In the rows, zero is written as 128.
Each path is a new rotation, seen through one point. The rows after it are directions, each followed by how far the rotation turns it, in deg/step (0 if it stays put).
Each turn is a multiple of 5 degrees from 10 to 175, or 0.
Each row of a path follows its step; steps can be skipped.

step 1: [118 133 130 134 130 108 140 121 144 114 131 116 129 122 118 136 118 129
 129 117 121 132 119 109 129 128 138 123 138 129 124 110 125 135 130 123
 123 135 130 122 132 121 116 125 113 131 131 113 127 127 126 129 145 131
 116 118 131 122 123 117 119 131 125 126 133 123 126 120 124 139 126 138
 130 142 140 125 120 128 127 122 125 128 120 126 135 124 114 136]
step 3: [118 135 120 132 129 114 132 117 128 110 131 126 124 119 125 124 138 122
 141 117 141 124 118 130 131 131 129 128 124 131 133 121 112 133 117 123
 120 149 118 128 122 138 126 123 126 121 138 141 122 136 126 138 128 142
 108 126 123 117 112 123 115 127 111 129 126 138 122 131 131 134 123 138
 121 134 122 123 123 120 130 134 133 125 126 120 126 130 127 129]
step 4: [134 121 137 133 131 127 143 128 138 107 137 131 111 128 126 130 141 134
 130 122 133 124 127 132 133 134 129 114 117 122 130 121 127 126 128 123
 117 138 122 114 125 138 143 113 132 138 135 141 130 132 132 136 121 128
 115 128 141 133 124 130 119 126 116 112 132 117 131 133 122 141 129 135
 117 129 133 125 122 128 146 127 130 124 133 144 117 126 128 131]
step 8: [115 116 133 129 129 126 127 132 145 142 134 128 132 137 133 126 131 132
 129 120 133 117 129 109 138 131 127 122 124 117 121 125 124 135 116 115
 124 145 123 118 122 131 135 125 123 130 127 126 114 121 143 113 125 133
 121 122 112 140 133 118 118 137 134 126 128 132 127 133 119 127 123 133
 131 109 138 120 132 134 119 113 117 124 128 127 130 137 139 136]
step 16: [116 132 140 124 146 123 144 130 141 125 127 132 117 137 113 137 126 127
 142 127 115 122 125 126 134 121 132 123 124 109 126 123 142 125 129 136
 119 140 134 123 125 137 124 124 123 139 138 129 107 119 127 133 122 141
 122 130 129 126 137 126 131 139 135 124 110 126 134 129 131 140 122 131
 125 115 123 124 134 133 137 125 123 127 126 127 125 124 128 145]
step 25: [119 119 134 117 135 131 139 131 150 119 126 120 120 140 122 125 139 122
 132 117 127 116 117 133 118 138 125 124 124 133 116 115 138 128 115 119
 126 136 136 121 119 130 137 124 126 143 125 130 127 120 119 126 133 114
 117 134 134 136 143 134 119 137 124 111 124 140 129 127 126 137 131 128
 122 123 130 139 114 132 129 115 126 123 137 123 128 124 131 126]
step 27: [126 121 125 119 126 127 135 151 132 119 129 127 122 140 127 128 126 135
 142 119 134 115 136 134 139 133 132 119 129 132 137 131 129 114 116 120
 105 141 124 124 114 142 123 132 135 130 125 122 127 121 123 135 122 122
 112 121 118 134 135 125 118 146 135 126 127 132 119 129 137 131 124 126
 139 116 136 136 138 126 127 130 129 126 127 121 138 127 131 118]
Speeds:
[127 126 128 127 130 130 129 129 125 127 131 127 129 129 128 129 125 125
 127 127 130 129 128 127 126 126 128 130 132 127 125 127 129 127 128 130
 131 127 128 124 128 128 128 122 127 126 128 127 126 129 128 128 130 127
 126 130 129 131 130 130 129 127 126 129 130 125 130 127 128 127 129 128
 126 125 131 124 129 128 128 126 129 128 130 128 129 129 130 130] : 120
[128 128 126 129 128 126 130 124 126 128 130 129 129 130 127 129 128 129
 133 129 128 131 126 127 125 127 129 129 128 129 128 129 125 131 131 130
 129 130 127 131 130 124 128 129 129 129 128 128 125 132 127 128 130 129
 128 129 128 126 129 131 128 132 129 130 129 127 127 128 130 128 127 128
 129 129 125 126 127 126 127 130 130 128 128 131 131 126 131 128] : 170
[131 124 130 130 130 128 127 128 130 126 129 129 129 129 128 131 124 131
 128 131 129 129 129 130 130 126 132 127 128 130 130 130 125 129 128 130
 128 127 130 126 131 129 125 127 130 130 125 127 128 126 128 128 128 128
 129 126 131 127 125 126 127 129 128 128 132 128 128 129 127 130 130 129
 129 128 129 129 129 129 132 127 130 131 128 129 126 126 127 128] : 130

step 3: [117 120 129 140 135 121 119 131 146 125 142 122 120 117 118 141 123 129
 134 126 119 132 137 145 151 134 126 135 129 125 130 122 129 129 117 135
 121 136 121 132 147 136 130 125 129 122 128 133 122 125 130 119 137 135
 131 115 124 119 147 121 125 129 134 120 143 132 144 119 124 126 120 127
 129 118 144 135 124 134 107 127 128 130 124 133 127 124 137 133]
step 4: [129 141 131 126 126 125 126 115 118 121 123 133 134 132 129 116 129 118
 135 119 115 130 130 126 136 131 131 143 137 136 132 121 118 110 141 127
 121 141 126 132 132 121 119 135 131 130 134 145 129 121 141 141 141 132
 121 120 139 117 122 122 130 114 120 153 137 122 138 117 127 133 138 145
 122 132 120 127 138 132 117 130 138 124 132 137 127 123 126 133]
step 17: [140 133 136 132 124 127 118 108 128 124 126 130 119 124 120 120 136 122
 134 144 117 119 115 133 119 139 129 116 129 122 138 111 130 121 139 146
 119 128 125 124 134 123 126 125 127 128 129 133 122 122 144 136 140 144
 126 112 127 126 124 132 125 133 130 127 132 114 146 122 140 143 119 140
 122 138 132 127 120 119 121 133 121 130 133 138 138 132 120 136]
step 18: [128 133 130 152 129 130 120 125 127 112 132 113 133 134 135 137 129 109
 129 123 123 129 123 129 130 137 126 133 126 133 137 122 129 127 125 129
 142 120 126 116 144 129 126 129 135 123 110 146 114 134 124 129 132 120
 126 131 137 120 128 126 119 140 126 138 133 129 125 137 112 117 141 124
 121 128 143 126 131 145 134 136 135 130 130 135 137 136 112 138]
step 20: [126 131 139 132 125 131 125 134 126 128 129 126 124 131 112 125 145 122
 133 123 119 134 125 136 129 133 129 116 127 136 129 123 130 127 116 126
 124 137 103 125 151 136 125 109 134 117 129 127 128 125 140 135 149 138
 129 121 124 120 119 126 120 143 134 142 151 118 131 128 124 123 128 125
 119 135 134 115 132 125 114 131 131 123 121 126 124 133 131 142]
step 27: [128 135 154 133 118 124 127 115 129 123 116 135 129 130 148 141 134 136
 131 123 139 126 125 125 119 135 141 145 139 134 129 126 135 129 136 134
 123 127 133 133 133 138 128 125 140 121 138 132 125 128 124 124 128 128
 125 129 124 120 132 134 123 122 139 139 148 124 130 111 122 120 126 137
 123 138 128 122 136 122 110 142 141 148 129 133 128 129 125 124]
step 29: [139 134 124 124 123 128 122 113 117 140 115 127 128 139 140 129 120 120
 127 121 121 118 135 122 137 119 131 134 125 144 131 109 126 120 127 139
 125 134 129 138 138 130 111 131 126 129 114 145 113 133 139 130 130 128
 121 121 130 116 123 131 118 135 129 137 124 126 150 118 126 129 121 127
 127 126 139 132 127 140 118 145 133 131 133 135 129 137 115 122]
Speeds:
[128 128 128 127 128 130 129 124 131 127 127 129 128 128 129 129 125 128
 126 131 128 125 129 128 125 129 129 126 129 130 130 125 127 130 129 129
 130 126 129 128 126 124 128 127 130 125 126 127 124 130 124 131 131 130
 126 129 127 127 127 128 130 128 128 125 127 125 128 131 128 127 127 129
 127 129 125 131 128 130 128 129 129 128 124 129 129 129 129 125] : 65
[130 128 129 128 124 128 129 129 128 127 126 126 124 125 124 126 128 128
 129 129 128 128 126 125 126 127 130 130 130 129 130 131 128 129 130 127
 129 129 127 127 129 127 128 129 129 128 127 125 129 127 126 126 125 129
 125 130 127 128 130 128 128 128 130 125 128 130 130 125 125 126 126 131
 128 125 129 130 126 126 130 129 127 132 127 130 126 126 131 129] : 130
[127 130 129 125 129 127 129 128 130 129 128 132 130 129 128 128 128 128
 129 128 131 131 128 129 128 129 127 131 129 124 127 125 125 130 128 132
 127 128 130 125 127 126 128 129 130 128 131 125 129 125 127 130 127 131
 129 129 127 126 126 127 127 130 128 128 130 130 131 127 127 128 126 125
 126 126 129 129 128 127 127 125 127 131 126 128 130 126 127 130] : 135
[132 129 126 129 126 124 125 129 128 127 125 130 127 128 128 128 129 129
 129 127 128 128 126 126 130 127 128 127 127 130 128 129 126 129 129 130
 129 129 128 129 125 130 130 128 127 130 126 129 131 130 126 127 130 129
 131 127 129 126 129 123 128 127 128 129 129 127 129 128 126 125 127 124
 125 129 129 128 131 128 128 130 128 128 126 127 128 130 127 123] : 170
[127 129 131 129 127 125 132 126 129 126 126 128 129 130 130 127 128 132
 128 127 126 132 125 125 124 130 129 125 125 130 129 130 127 128 126 130
 130 127 126 128 130 126 129 130 131 127 127 127 127 125 129 127 128 126
 129 127 127 129 129 128 126 128 125 127 128 127 129 129 130 131 129 128
 128 126 130 127 128 126 127 129 130 126 129 127 126 127 126 128] : 115
